Where one turn sends some rows of the set: a few examples, then the rows asked
gigav: -0.81,-0.69,3.42,1.95,-0.43,-0.20,-0.27,0.14,-1.18,2.65,-1.39,-3.45,1.54
tal: 3.16,-3.58,-1.61,-1.42,1.70,-0.18,-2.05,0.10,3.63,-1.35,0.76,-1.82,-0.54
Vozo: 2.65,0.45,-2.79,1.88,2.17,-1.23,-0.75,0.54,-0.76,3.32,-0.98,1.46,0.44
futu: 4.12,-3.23,-0.88,-1.19,0.91,-0.69,-0.82,-2.66,-0.92,-1.47,-0.16,-2.00,1.35
fep: 0.88,0.89,-1.17,0.53,2.89,-0.12,-1.19,-2.04,-0.88,2.85,-2.83,0.52,0.25
seb: 0.38,-0.45,0.67,2.00,2.07,5.93,1.67,-0.16,0.18,-0.96,1.98,-0.89,0.88
Zib: -1.95,0.85,-2.34,0.18,1.98,1.88,0.95,-0.15,-0.16,0.26,2.34,-4.37,-1.41
roso: -0.13,-0.04,-0.91,-0.33,0.20,1.73,-0.04,4.49,0.69,0.75,4.42,0.10,0.48
laba: -0.69,0.28,2.83,0.63,1.21,0.02,2.61,-2.90,2.22,-2.03,2.50,-0.59,0.94
saz: 0.66,0.17,-0.19,0.76,2.61,-2.68,-1.29,-2.20,-0.06,1.79,-2.34,1.35,0.90
releg: -2.56,0.68,2.51,2.48,0.48,1.26,-0.89,0.46,1.53,-0.03,-1.20,-3.22,-2.12
vuro: 1.60,1.17,1.84,-1.51,-1.22,0.39,-0.67,1.85,3.42,1.24,1.53,0.22,-1.54
boge: 1.34,0.70,0.91,1.48,0.24,-0.46,3.44,-0.46,2.48,-0.75,4.55,-0.02,0.58
davir: -0.94,-0.26,-0.21,4.23,1.26,2.55,-0.71,1.34,0.24,-1.10,-0.78,-3.61,-2.65
binot: 0.18,-4.41,1.70,2.54,2.50,1.01,0.53,0.90,2.55,-1.33,2.33,-1.17,3.50
nokud: -0.40,-1.58,-1.97,-2.58,2.32,3.61,-1.18,1.73,1.01,1.08,2.55,-2.66,0.69
zeto: -1.74,-3.26,-0.03,-2.39,2.96,1.20,-2.07,-0.61,1.18,-2.47,1.44,-2.10,1.47
savof: 2.51,-3.97,-1.70,1.91,1.75,-0.31,-1.92,0.98,1.97,-3.64,0.67,-1.28,-0.77
kir: 0.85,-3.56,-0.35,1.18,2.79,0.99,1.63,-0.04,3.43,1.24,2.80,-3.48,2.70
lepim: 3.64,-0.25,2.13,-1.67,-1.77,1.09,-0.64,0.97,-0.76,1.90,0.84,0.86,1.55
mase: 0.62,-0.48,4.48,0.07,-1.76,-0.61,-0.72,1.03,-0.63,2.04,-0.29,-0.15,2.06
buru: 3.31,-2.90,-0.82,2.45,0.36,-2.07,-0.14,-1.28,-2.04,-2.77,0.39,-1.59,0.78
kol: -0.81,-0.01,1.92,0.50,2.38,3.80,1.96,-3.06,1.26,-1.14,1.22,-2.18,0.86
Fese: -2.60,-0.90,1.61,0.49,0.08,-2.30,-0.37,2.88,1.49,-0.98,3.52,-0.17,1.05
gezez: 2.16,-0.62,-1.19,1.20,1.37,0.98,3.28,0.36,2.88,1.69,4.36,-2.23,1.02
fer: -0.28,0.95,-2.26,1.29,0.75,1.85,0.70,1.75,-1.30,-2.71,3.75,-0.41,-1.44
memi: 2.40,-1.20,-1.07,4.70,-0.20,-0.62,0.77,0.48,-3.13,-0.80,0.54,-2.48,-0.06
toko: 0.41,-1.65,-0.47,2.15,3.20,-1.90,-2.25,-0.59,-0.51,1.82,-2.84,1.12,1.78
miret: 3.24,-0.97,-0.77,-2.67,0.31,0.86,-1.13,0.96,3.96,1.09,1.45,-1.05,-1.13
kur: 1.47,-0.94,-2.29,1.49,3.37,-0.84,-1.62,-0.63,-0.39,3.46,-2.43,-0.12,1.23
Bef: -1.34,1.48,3.77,0.47,-0.92,-0.09,-0.78,1.34,2.83,0.41,0.04,-0.81,-1.65
Rezo: 0.47,-0.54,0.29,3.84,-0.12,0.66,0.63,0.54,-2.61,2.07,-0.71,-4.45,0.19
Mideg: 4.81,-1.47,-0.33,-2.78,-0.16,1.44,-0.62,-1.21,-0.74,1.09,0.40,-0.93,1.21
lumi: -3.91,-0.92,0.57,-0.23,1.88,-1.51,-0.07,-0.32,1.65,-0.37,1.90,-4.10,0.39
belug: 0.76,-2.52,1.48,3.28,1.72,3.70,1.00,1.87,0.59,-2.03,2.68,0.69,2.32
pud: 0.97,-0.17,-0.32,2.76,2.17,-1.02,-1.82,0.52,-1.51,1.24,-2.07,3.05,1.19
Totip: 1.21,-2.12,-1.67,4.40,1.50,1.44,-1.13,1.97,0.15,-3.13,0.33,-1.92,-2.15
doki: -1.26,-1.76,0.19,0.29,1.42,-0.20,-1.13,0.74,-0.19,-5.03,2.98,0.80,0.38
fure: 1.51,1.18,-1.35,1.85,2.21,0.90,-1.18,0.03,-1.90,2.53,-2.03,2.15,0.05
ves: 1.91,0.44,-1.02,1.88,1.77,-3.11,-0.96,-0.18,-0.39,1.71,-1.14,2.77,0.72

mase goes to lepim
Zib goes to lumi
laba goes to boge
And these:
releg goes to Bef
ves goes to Vozo

